Each path below is one point turned by a fixed rotation once a step. After each direction that follows a path, write how fast that rotation turns it, in deg/step (0 if it stays still).
Each turn is a multiple of 5 degrees from 10 to 175, or 0.
Each row of a path follows its step; steps can be skipped.

step 2: [  6   1 -18   2   7   2   7   3  26   9  11   4  -7  -6  48  -3  32  -2
  -9  30   0 -10 -14 -19  -3   7  -2   0  -4  16 -20   6  -6  -1  -6  22
 -16  19   0  -3  -1  15   6   3   3   5 -21   9   7  -6   5 -18  -7  -3
 -12 -13  -4   1 -19]
step 3: [ 24  19 -13  -5  10  41  -3  -2 -13  -4   7  -3  -2  -4  10  12   4 -11
 -12  12  16   2   1 -12  14  -9   1  -9  -2  -2   9 -12   4  13  25  11
 -12  14  13  -8   5   8 -13   1 -11 -10  -6  12 -17  11  11   6 -25  18
 -40  12  18   4   0]
step 5: [  1  19   2 -15 -15  11 -19  -8   0 -21   3  -6  -1  13 -13   2   7   6
  20  -4 -37  -9  -8  33   4 -10  16  -3  -2 -26   4  -9 -10  12   4  14
 -11   6   1   7  23  -3 -10  -8  20 -11 -25  -8  21  18 -15  10  -2   4
   2  10   2   9  -1]
step 6: [-11  -3  14   1   6  23 -15 -32  24  -6  41  -4   3   3  -1   4   0   1
  17  13   4  11  10   9   4  10  14   7  29  -8  17   7  -9   3  -6 -10
  26   7  -5 -10  18  -8  -9  -4  21   7  17 -15  13  -1  -6  -9   7 -13
   6 -17 -10   1   3]
step 7: [ 13  -1  12   6   0 -17   4 -11 -10 -24  -1   8  -9  18  18   5  -3  -7
   0  -8   3 -17 -11  10   5 -17  12   5  -1 -12   7  -7  -9 -17 -13  -5
   4  12  17  -2  23  -9 -15  11  22   5  37  -9 -20   1   6   7   7  21
   4 -28 -18 -23   2]
step 9: [-13   6  16  12  14  -2   2  15   4   5  -5  13   6   4 -17  -4  19  20
 -23   4  -5   8  -2  -7  -2 -16 -21   2 -14 -12 -28   6 -24  10 -28  -8
   7   3   9   9 -16 -14 -33   1 -11  17 -10   5  -5  21  15   0 -22  20
   7 -10   8  -7   3]
step 10: [-23   6   6  11   9   8  -7  22  25   2  -4  -5 -11 -14   3  -4   5 -15
 -20   1   4   4   8   7  28  20 -17 -16 -25 -11   4   0  18   2   5   6
   6 -15 -12  20 -22   9 -15   2 -13  -5   6 -34  15  16   6  -8   9  19
 -11 -12   1   5   0]
step 12: [  3  32   2 -30 -10 -11 -25 -14   0  -1  11   0   5 -22 -10  -4   3 -20
 -11  13  -6 -18  10 -16  -2 -11 -15   6   7  -4  17   9   1 -22  -1  16
 -18  12 -18   6  -6  -4   5   9 -15 -11  -4   2 -20   3   7 -17  28  -8
  -7   9  -3  16  17]
Speeds:
[ 0  2  6  7 -4  0  2  5  1 -1 -1 -2  0  0 -2  3 -3  1  3  3 -5 -6  0 -1
 -4 -8  0  0 -7  4 -1 -2  0 -2  3  4 -2  5 -1  6  7  2 -7  6  2 -2  1  2
 -4  1  7  2 -1 -3  4  3  2  2 -3] : 160
[ 5  6 -1  5  1 -2  2 -4 -6  0 -6  7  7 -2 -4 -3  4  5  0 -4 -1  2  0  1
 -2  3 -1 -3 -1 -3 -2  1  0 -6  6 -1 -4  1  4 -2 -1 -4 -3 -7 -5  0  3  2
 -3  2  3 -2 -3 -5  1  5 -1  3  5] : 80

step 0: [  9 -11 -15   1  -9 -33   2 -24 -12  -4  15 -14  -5  -7 -23   9  14   7
  -3 -11 -10 -19 -12   8   1  13   6  -7  12 -13  31  14  17  -1  -5   2
 -16   5   5   7  27   5  -2 -18  11 -13  -9  -4  -9  -6   9   7   8   9
  -4 -19 -14  24   5]
step 1: [ 14 -12  23   5   2 -10 -11 -19  14   2  -6 -12  11   9   5  -5 -19   0
  13   4  -9  -5  -3 -18 -11  -9   4  -7  -3   7  36   6 -14   6   3  20
 -10 -20  19 -14  -1  -9  -3   4   3  32  -1  16 -17  11 -24   7 -12  13
   0 -15  22   4  -1]
step 2: [  1 -21  12   9  13   0   5   4   1  -3  13 -30   2 -10  -7 -10  14 -11
   1  12   6  -2 -19 -16   6   0   7  11  19 -14   4   3  -5 -10  17   4
 -19  24   8  10   6  12 -18  10 -17 -20   5 -31  -8  12   3  10  -6  12
   3  -4  21 -32   9]
step 4: [ 10  -6 -18  15   5  -4 -14 -20  18   7 -22  11   1 -12 -15  14  -9   9
  -5   8  11  24  16   2   6 -15  25  -3 -16 -22 -18  11  -9   9   4  23
 -30 -22  17 -10   4   4 -15  -2 -14  -2   9  -3  -4  -4  18  17  -9   6
   2 -10   3 -13   0]
step 5: [  2   0 -14  20   1 -20  25  -3  -4  -6  22  -4  19   0 -20 -22 -15  17
   1  -5  11   6 -20  18  -8  16  11  -2   6   2  14   1  26   7 -13  16
   1   5  18   4  24   5  13  15 -24 -11 -17   1 -12 -10  18  12   6  14
  -6  -4  -1   4  15]
step 7: [ -8 -12  -3  16  -4 -16   8 -14  11 -22  -9 -12 -21  -4   0   8   6 -21
   4  -3   1  -1 -35  -6  12   7  21   2  -6 -14   1  -6  13   5  21  22
  -9  31   5 -10   0  21  -6 -14   7  -7   0  -8  -2 -15 -18  16 -16  -6
  -7   2  14 -19   3]
step 10: [  2  -6  -4   5  16  -7   7 -26  -7 -11  24 -16  -3  -9  -5 -36   1   3
  -9  11   0  14 -17   7  14  27  -1   5   9  -5  15  12 -17  -8  16   9
  -6  -2  24  -4   0   0  -7  26   6 -10 -12  19 -14 -10   8  18   8  17
  16  10  -6  -5  13]
step 11: [ 34  -5  15  31 -28  -3 -21   3   2   9 -14  -5  18  -9 -27   7  -8   8
   0  16 -18  -9   0  -6 -11  10  -2  16  -5  -8  11  -2  -4  -9  17  -6
 -21  -8 -14  -4  -3  -9 -16   2 -13  -2  -8 -11  -8  -8  -4  17  12  20
 -18 -10 -10  11   6]
Speeds:
[-3  2  5  3  0 -2 -1  1 -1 -2 -9 -3  2  0 -1 -1  3 -5  2  5  5  2 -9 -2
  6 -3 -6  4  3 -5 -5 -3  4 -4  5 -4  1  2 -3  0  0  0 -5  4 -1  7  1 -3
  0  2 -3 -1 -1  0 -5  5 -1  5  0] : 80
[ -2   8   6  -1   0  -3  -4  -4   0   3   0  -4   0   3  -4  -1  -2   1
   7   6   1   5   4   1   1   3   8  -4   1  -5   1   1   5   2  -6   0
   0   0   1   1   1  -2  -1 -10  -1   5   1   0  -1  -2   6  -4  -2  -5
   1  -2  -2   2  -3] : 90
[-4  0  3 -4  1  6 -3 -7 -4  5  4  1  0  0  6  3  2 -1 -2  2  6  2 -1 -9
 -1 -6  0  1  4  6  1 -4  7 -2  3 -1 -3  3  2 -7 -4 -1  0 -2 -3 -2  0  2
 -5  0  5  3  2  0  2  1 -3 -5 -5] : 60
[-4 -3 -3  2  2  1  1  2  6 -2 -2  2  2  2 -3  0 -5  0 -2 -2 12  0 -4  0
 -2  0  1  0 -6  1 -8 -2  6  0 -9  2  7  3 -2 -1 -2 -1 -1 -2 -2 -4 -1  1
  4 -2 -2  3 -5  2  4 -4 -2  0 -2] : 35
[ 4  5  1  5 -3  3  3  2  6 -1  2 -5  4  3  0  2  6 -6  1  4  3 -3  1 -8
 -1 11  3 -3 -3  2 -1 -3 -4  0  3 -1  5 -1  2  0 -1  1 -1  1  0 -2  4  1
  1 -3 -2  2  8 -3  1  0 -2 -5 -2] : 85
